Each path below is one point turned by a fixed rotation once a step. After each direction that follows a path, write how fast that rotation turns it, in degrees a step (0 if it stays still).
Each turn is a multiple of 5 degrees from 10 to 175, or 0.
Each row of a path follows its step; steps can be skipped.
Rotation 1:
step 0: [ -8.7  73.7 -13.7   4.2 -13.2 -17.2   1.6 -26.2  -1.7 -15.5 -20.6 -49.5
 -14.2  27.6   3.0  -6.5  38.6 -22.8  23.7   6.1   2.3  -0.1 -26.7   3.2
 -15.0  17.3 -22.0 -32.5  43.2   6.8   3.2   3.5  26.2  13.7 -26.8   1.3
  13.6   1.4  13.2  -1.2  -5.5 -26.6  21.8   5.8 -17.2   6.2]
step 1: [ -0.1 -13.2  23.1  22.2  17.9  21.0  31.7  42.6 -13.0 -12.8  25.3 -38.9
  17.1   2.1  -0.2   2.2  25.1  11.3   9.8 -16.6   2.5  -1.9 -21.9  -2.5
  -5.1  -3.5 -18.7 -29.0   7.0  11.6  22.8  -6.0 -38.7  -1.5   2.9 -12.9
  33.2  -4.8  23.0 -52.1  52.3  28.0  26.6   5.6  10.0  -8.4]
step 2: [  1.0  -7.9 -23.0 -17.5  26.0  11.2 -13.9  30.6  15.8 -21.9 -20.4 -21.2
 -12.1   5.4 -22.4   6.6 -18.8 -49.8 -35.9  -2.9  39.5 -24.4  45.5  24.5
   5.7   3.9  30.8 -49.7 -36.1 -12.3  20.1   8.6  -2.8 -16.0 -10.8  -8.0
  -5.3  -7.0 -12.8   1.3  12.2  21.6  15.7  16.3  -4.3  12.9]
step 4: [-38.1 -17.6  -5.5  15.9   4.6  14.6  39.0 -16.8  -9.0  38.6   1.7   4.3
 -14.8 -36.5  23.4   4.0  16.3  16.9   0.4 -10.1   8.8   4.4 -33.6 -10.6
  40.3 -38.4  -7.9 -44.5 -11.1 -12.1   3.4  38.5 -33.9  31.3  -2.3 -23.2
  22.2  -0.5  -4.0  18.4   1.7  31.6  -7.7 -20.1  -1.1   6.4]
step 5: [-25.6  19.5  17.6   2.2 -11.3 -14.9   1.7   9.7 -23.8   6.8  -4.5   3.4
  -2.6  -0.2   0.1 -54.2  -6.6  13.6 -21.1   2.4  38.8 -15.1 -25.5  31.7
 -30.1  23.6  34.3 -37.4  -9.5 -44.4  13.4 -12.0  11.6 -31.0  28.6 -11.8
  10.3  -2.7 -34.0  32.6 -19.9   4.9  15.9   0.2 -27.3   1.2]
step 7: [  1.5   9.7  -0.3  31.4  12.8  -3.1  71.2  -5.0  -7.2 -15.5  -0.9 -12.6
   8.4   0.8 -15.0  -1.9 -13.7 -22.7   6.0 -11.5   1.8 -12.4 -18.0 -34.6
   2.9 -41.9  12.5 -20.9  15.1   9.9 -35.2 -14.9 -35.9 -28.7 -23.8   2.3
 -11.2  -1.8   3.3 -33.4   6.7  52.0  34.2   1.9   0.0   9.0]
step 9: [ 14.8  37.7  20.3  -4.8 -12.2  -1.6  21.2 -32.7  -9.6 -26.9 -29.7 -10.2
  -4.0 -15.4 -13.0  22.6  13.1 -26.1   8.7  24.6  14.5  -9.1 -12.2  -4.8
 -20.8  -7.5 -23.9 -31.5 -25.4  -1.9  17.1  40.4   6.3  14.7 -10.8  -7.2
  31.2  18.6  24.3   0.5  40.3 -46.3 -40.8  28.0  12.6  -2.6]
step 10: [ 14.3  -7.6   6.8   6.1   4.5  33.0  -3.0  18.8 -35.2  18.3 -19.1  13.0
  17.5 -36.6 -31.7  -0.1  -0.7   9.1   2.3   3.7  35.4   9.7 -44.9  14.2
  11.5   1.3  -1.3 -54.1  10.6  15.7  -8.3   9.1 -34.0  46.2  -8.9 -13.2
  20.9  -7.0   5.8 -17.8 -10.4  20.7  43.7 -12.0  27.2   8.5]
step 11: [ -1.6  11.1   5.7  10.8   1.8  -4.0 -21.7  -9.1  12.1  46.4  -5.7 -34.7
 -22.2  21.4  23.2   3.2 -17.4  -3.9 -35.8  19.3  15.4   1.9   3.8  35.3
  16.8   6.2  33.4 -55.0  10.2  -6.1  41.1  15.6  22.0 -29.4  20.7  19.4
  11.3   3.7 -15.3   0.4   9.4  -4.9  52.4  -7.1 -24.6   0.8]
Directions:
[  9.7  -9.4  -5.0   9.1  -0.7   0.4  10.9  -1.6  -5.7  -6.5   8.3   0.2
   0.4  -3.2   2.8   3.4   1.4   2.1   1.2  13.7  -2.0  -5.7  -3.3  -7.6
   2.4  -1.9  -5.6   0.9   2.1   1.8   4.8   0.0  -6.4   6.7  -7.8  -7.9
   5.4 -13.2  -3.7  -0.3  -6.5   3.5   7.0  -9.4   2.1 -13.2]
120
[  7.2   9.0   3.9 -10.8   6.4   2.6  -1.7  -6.7   0.5  -4.6   5.2  -5.5
  -2.5  12.3   4.1  -8.2  -1.5   3.0  -2.2   5.3   4.9   2.9   4.3  -4.6
  -5.5  -2.7 -12.3   5.1  -0.1   0.4  -2.2  14.0  -9.9  -2.7   3.0   0.1
   0.0  -8.0  -1.0   7.9  -5.2  -7.8   2.7   1.7   8.6  11.3]
120
[ -1.1   2.4   2.1 -10.8   0.1   5.1   1.9   8.8  14.4  -1.7  -0.5  11.0
   1.0   0.4  10.8   1.3  -7.7  -6.1   1.4   7.8  -2.8  -7.8  -0.2   0.7
 -10.3   5.8   2.3  -1.9 -10.2  -6.0  -1.5   3.6   4.6  -4.9   7.5 -10.7
   9.1  -6.6   4.5  -8.5  -3.0  -1.2  -3.4  -2.4  -7.6  -3.5]
110
[  2.6  12.6   3.6  11.7  -5.5  -1.7   9.2   7.8  -2.9  -2.7   2.8   6.5
  -0.8   5.7 -10.8   0.2  -1.1 -10.8   3.0   4.0  -6.4   2.7  -1.4   1.6
  -3.1   5.4   3.8  -0.4  -3.3  -2.1   0.1   0.2   2.2  -5.3 -12.6  -5.8
   3.3   7.9  -1.1   9.7 -14.4   3.9   0.8   4.3   1.1  11.9]
155
[  0.7  -8.4   0.7   0.4   6.9   2.3  -3.4   5.0 -10.8 -11.2 -10.2   6.1
   3.4   7.7 -10.8   0.0  -9.3   1.4  -9.6   1.1  10.3  -1.4  -6.3   7.9
  -7.3  -2.7  -3.1   8.3  -6.6  -4.6   9.6  -4.2  -3.9   4.2  -3.4  -0.7
  -0.7   0.3  13.6   4.7   3.2  -3.1  -4.5   0.4  -3.2  -2.7]
95
[ -7.5  -7.5   7.4  -1.4  -8.7  -7.3   2.7  -7.7  -4.2  -3.2   2.6   8.5
   1.6   9.6  11.9  -8.6  -9.3   4.2   1.1  -5.9  -6.1  -3.5  -6.3  -0.6
  -4.6  -6.3  -0.2  -0.5  -2.8   4.6  -2.6  -1.5   6.1   7.8  -4.9  -0.8
  -8.5  -7.1  -9.8   5.7   1.1   7.2   1.1   9.3 -10.2   4.4]
45
[ -4.5  -0.6  -1.8  -6.6  -5.9   0.0  -0.6   5.6   0.6   9.7   7.7   0.1
   1.5   2.0  -3.0   6.3  -1.7  -6.3  -5.6   1.5  -8.1   3.5 -15.4 -10.3
  -2.0  -3.9  -5.6   1.7  -1.6  -1.3  -0.1   4.8 -11.1  -4.3  -3.3   7.5
   7.1   1.0   1.4   2.7   9.4   7.8  -9.9  12.9   7.8  -9.1]
130
[  2.6   1.4   3.4  10.6  -5.1   0.0   1.6   5.7   0.1   0.2   5.2  -5.6
 -11.4  -2.2  17.0   5.5  -0.2   6.8  -3.0   0.0   7.9   3.6   6.0   0.2
 -14.3  -8.0   9.0  -1.8  -9.3   6.0  -1.7   3.2  -1.9   3.9  -6.1   4.7
  -4.4   6.1   9.7  -1.3  -0.9   3.1  -9.0  -3.6   7.2  -0.8]
140
